[[ 10  32 -11  29  11   0  19  26  26  22  14  32  -8  18  16]
 [ 15 -20  28 -26  -7  20 -15  -3 -25 -22 -12 -23  28   3 -20]
 [  5 -19  19 -19 -20  15 -23 -19 -21 -21 -21 -17  16   2 -18]
 [ 19 -27  30 -36 -18  25 -27  -5 -36 -35 -24 -30  31   5 -34]
 [ 43  56   1  39  -8  27   7  49  27  14  -3  54   6  57   1]] --> 10

[[ -9  -6   2  -6 -17  -9 -28 -21 -29 -21 -28 -23 -19]
 [-35  17   5  12  32  30  44  12   7  16  19  23  28]
 [ 12  -4  -6   6  23  -1  15  10  -7  23  14  14   8]
 [ 74 -32 -25 -28 -17  -6  -1  -8 -11   8  12  -4  -3]
 [ -2 -30 -24 -15 -25 -15  -3 -11 -22 -28 -34 -36 -30]] --> -9

[[23  0 15 -9 62 -9]
 [ 9  4 40 10 -4 -7]
 [ 1 -1  8  0 -4 -2]
 [20  6 43 10 15 -7]
 [ 5  4 -2  4 22  3]] --> 23

[[-38   9  -1  -4  -1  -7  -2   6]
 [ 28  -1  -1  -5  -4   7  -2  -1]
 [ 56  -1  -2   1   3  16  -1  -1]
 [ 32   2  -2  -6  -5  11  -4   2]
 [-53   6   1   0   0 -13   0   4]] --> -38

[[ -3  24 -14   4  11 -35   0  -4  -9 -13  23 -25   2  20  17]
 [-13  24  54  -2  11  27  -3  -6 -10 -25 -50  16 -34  25  17]
 [ 27  24  31 -29   4  -9  -5  -9  16 -25  23 -24  25  -1  32]
 [ 17  24   5   4  11  27  -3  20  21 -25  23 -23  -7  11  -4]
 [ 17  24   5   6  11  27   3 -41  -9 -47 -20  -8  -7  -7  17]
 [ 19  24   5  -5  21  27   4  -4 -13 -25  57  -7 -16  48  17]
 [ 17 -39  -4   7  -4  36  -3  10  -9 -25  53 -13  32  11  17]
 [ 17  44  17   9 -63  56 -22  -4  -7 -25  23  -8  -7 -62 -33]] --> -3

[[  8  -6  -9 -24   6  -2   9  41  15   7  -7  15]
 [  4  -8  -8 -30   7  -1   9  56  15  12 -24  10]
 [ -7   4 -14 -21  -3  -2  16  18  16  -8  -5  -9]
 [ -1  13 -29 -26   3   9  14  11  23 -22  -6 -22]
 [ -6  -1  -9 -13  -4  -7  15  21  14  -2   1   3]
 [ -5   0 -10 -23  -4   0  15  29  14   3 -12  -3]] --> 8

[[  8  -2   9  -5 -25   0  -9 -17 -12 -25 -19  20  13  14   6]
 [ -2  29  20 -23  17  40  29 -16  -3  17 -17  -2  18  -4  11]
 [ 36  27 -19  17 -25 -20  -4  -7 -43 -25   7  -6   0   4   1]
 [  6 -24   4  26 -10 -27  26  -8 -27 -10  13  13   4  63 -12]
 [ 32  -7  34 -14 -28  16 -14 -31 -30 -28 -45  27  48  15  12]
 [  0  -6   1   7 -34 -17 -11  -5 -17 -34 -22  18  11  35   9]
 [ 13  64 -64  38  47  45  33  -8  18  47  -1  18  33 -35  -4]
 [ 26  24 -26  16  -4  -5  -7   0 -22  -4   5  -8   7 -16  -4]] --> 8

[[-19  21  50   5  -2  48 -30  10   1]
 [-10 -11  28  16   5  61   1 -15  -9]
 [-30   3  16  37 -11 -12   3 -25  -9]
 [-16  -1  13  30 -29  12  13 -24  22]
 [-33  -9  29   3   0  18  17  21  17]
 [-39  25  14  24   1 -17  -9  -7  -9]
 [-23 -25  29  15  16  40  12  -3 -12]
 [-19   3  17  15 -26  19  16  -2  34]
 [-25 -25  29  13  17  36  13   0 -11]
 [-17 -23  28  17  12  49   8 -11 -13]] --> -19

[[ 25  21  57 -62  15  22 -30  -2 -28  17 -27  46 -50 -64  48 -10]
 [ 26  21  60 -64  16  24 -30  -2 -29  16 -28  48 -53 -66  51 -10]
 [ 23  20  53 -61  16  22 -30  -2 -25  18 -27  43 -48 -61  45 -11]
 [ 23  21  52 -60  14  19 -31  -1 -25  17 -25  42 -47 -61  42 -12]
 [ 27  21  60 -65  16  26 -30  -2 -31  16 -30  50 -53 -67  53  -8]
 [ 27  21  64 -66  16  26 -30  -2 -32  15 -30  50 -53 -68  55  -8]
 [ 25  21  59 -64  15  24 -31  -2 -29  16 -28  47 -51 -65  50 -10]] --> 25
---
[[ 13  -1  -1  65 -70  -2]
 [-56  -6  54   9  12 -42]] out -2, -56

[[-34   1   3 -26  34  56]
 [-41 -12   3 -15  36  38]
 [-28   7  -8 -13  30  28]] out 56, -28

[-32 -53  27  37 -62 -21] out -21, -32

[-23   4  70   2] out 2, -23

[ 21  16  28 -14 -63   8  55] out 55, 21

[37 23 63 18 58 34] out 34, 37

[[ 26 -52  17  14  13]
 [ 64 -65  11  35 -42]] out 13, 64

[ 41 -35  76 -33 -76 -11] out -11, 41

[-63  19  -9 -52  36 -34] out -34, -63

[[-72 -39   8  -7  12 -13 -25]
 [-60 -24  11 -15  11 -14 -18]
 [-33  13  -1 -27   0 -30   2]] out -25, -33
---
array([3, 6, 5, 7, 4, 2]) Answer: 3
array([7, 2, 6, 3, 9]) Answer: 7
array([ 41, 213,  52, 152,  10]) Answer: 41
array([-36,  46,  43,   6, -18,  -6]) Answer: -36
array([776, 416,  51, 286, 753, 759]) Answer: 776
array([214, 140,  50,  21, 124,  88,  28]) Answer: 214
array([151, 853, 447, 647]) Answer: 151
array([-717, -763,  876,  -99]) Answer: -717
array([2376, 8848, 1573, 4994, 9094]) Answer: 2376
array([5349, 7003, 1704, 8833]) Answer: 5349
---
6,6,1,2,4,4,5
5,7,4,5,3,4,4
7,4,4,6,7,2,5
⇒ 7

115,232,54,166,112,25
139,44,87,108,40,191
⇒ 44

4,5,6,5,5,5,5
6,5,4,4,5,6,0
8,5,6,5,5,5,6
⇒ 5

5240,5510,6236,4952,3278,6115
2793,1474,2870,4405,8766,3975
⇒ 1474

88,-279,250,-695,-12,401
773,157,227,87,246,-84
435,-509,542,-947,255,289
⇒ 157

208,13,144,106
142,20,107,119
⇒ 20

25,115,48,50,4,72
196,130,42,98,85,11
⇒ 130

80,90,77,63,68,127,122
90,116,119,103,88,120,136
213,39,111,81,114,107,63
⇒ 116

32,45,23,23,1
-6,30,-12,-39,26
⇒ 30

13,19,-3,27
39,-1,-25,4
37,34,1,37
⇒ -1
---
[  8 -27 -15  66  34  58] gives 34

[[20 -1 -7 44  1]
 [44 60 63 12 79]
 [ 0 59 36 75 -4]] gives 75

[[ -2  53  41  48  21]
 [ 73  57 -50 -62 -58]] gives -62

[[ 74  14  25 -35]
 [ 78  47 -71  70]] gives -71

[-21  17  39   2 -68  33] gives -68

[-67  -9 -13  22] gives -13
---
 0.18   0.05  -0.18  -0.06   0.03 → -0.18
 118.15   156.83   186.26    52.74   -26.85  -114.85   182.40 → 186.26
-130.558   121.759   -39.730   111.416 → -39.730
 1.2  -0.2   1.4   1.7  -1.2  -0.3   1.8 → 1.4
-0.106   0.000  -0.132  -0.129  -0.005   0.137  -0.053 → -0.132
 110.37    85.36   -21.39  -172.35   176.18 → -21.39
---
Q:
[[4651, 4055, 2805, 5093, 7542],
 [4763, 3867, 3118, 4819, 8024]]
A: 7542, 4763

Q: [49, 24, 26, 20, 40, -48, 18]
A: 18, 49

Q:
[[17, -8, -3, -13],
 [5, 3, 14, 7],
 [-26, 23, 12, 48]]
A: -13, -26

Q: [-784, -27, -293, 1, 578, -188]
A: -188, -784

Q:
[[1, 8, 6, 2],
 [1, 4, 4, 4]]
A: 2, 1

Q:
[[3, 8, 30, 13, 35],
 [6, -1, 19, -16, 6],
 [39, 34, 4, -11, -25]]
A: 35, 39

Q: [658, 172, 48, 359, 205, 797, 137]
A: 137, 658
---
 39  118  110   57  197 → 39, 197
 517  -816   255  -166 → 517, -166
8  5  1  6 → 8, 6
31  63   7  63  87  78 → 31, 78
16  77  67  49  61 → 16, 61
7648  2571  1011  7804  2077 → 7648, 2077
---
[8093 2951 2687 1006] Out: 8093
[ 35 170  53   9  99  29 218] Out: 35
[8 6 2 4 6 5 6] Out: 8
[ 246  849 -648  339] Out: 246
[6858 1889 7926 8942] Out: 6858
[67 21 22 77 82] Out: 67
[50 55 64 20 60 52 82] Out: 50
[8336 1634 7777 5008] Out: 8336
---
((7, 4, 3, 5, 6, 0, 4), (1, 3, 2, 3, 4, 4, 3), (8, 4, 5, 5, 4, 1, 6)) => 3
((-31, 27, -18, -10), (6, -12, 10, -13)) => -12
((594, 343, 171, 746), (795, 334, 552, 428), (541, 754, 595, 389)) => 334
((245, 67, 947, 487, 761, 364, 383), (594, 205, 993, 954, 563, 888, 391)) => 205
((524, 834, 182, -604, 524, 918), (-434, 20, -627, 197, -434, 761), (-170, 482, -419, -400, -170, 950)) => 20
((599, 176, 186, 805, 376), (822, 410, 186, 41, 376), (822, 562, 186, 41, 202)) => 410
((1060, 3168, 1465, 9564, 5742, 5267, 9919), (3101, 4774, 5420, 1266, 4110, 6900, 1610)) => 4774
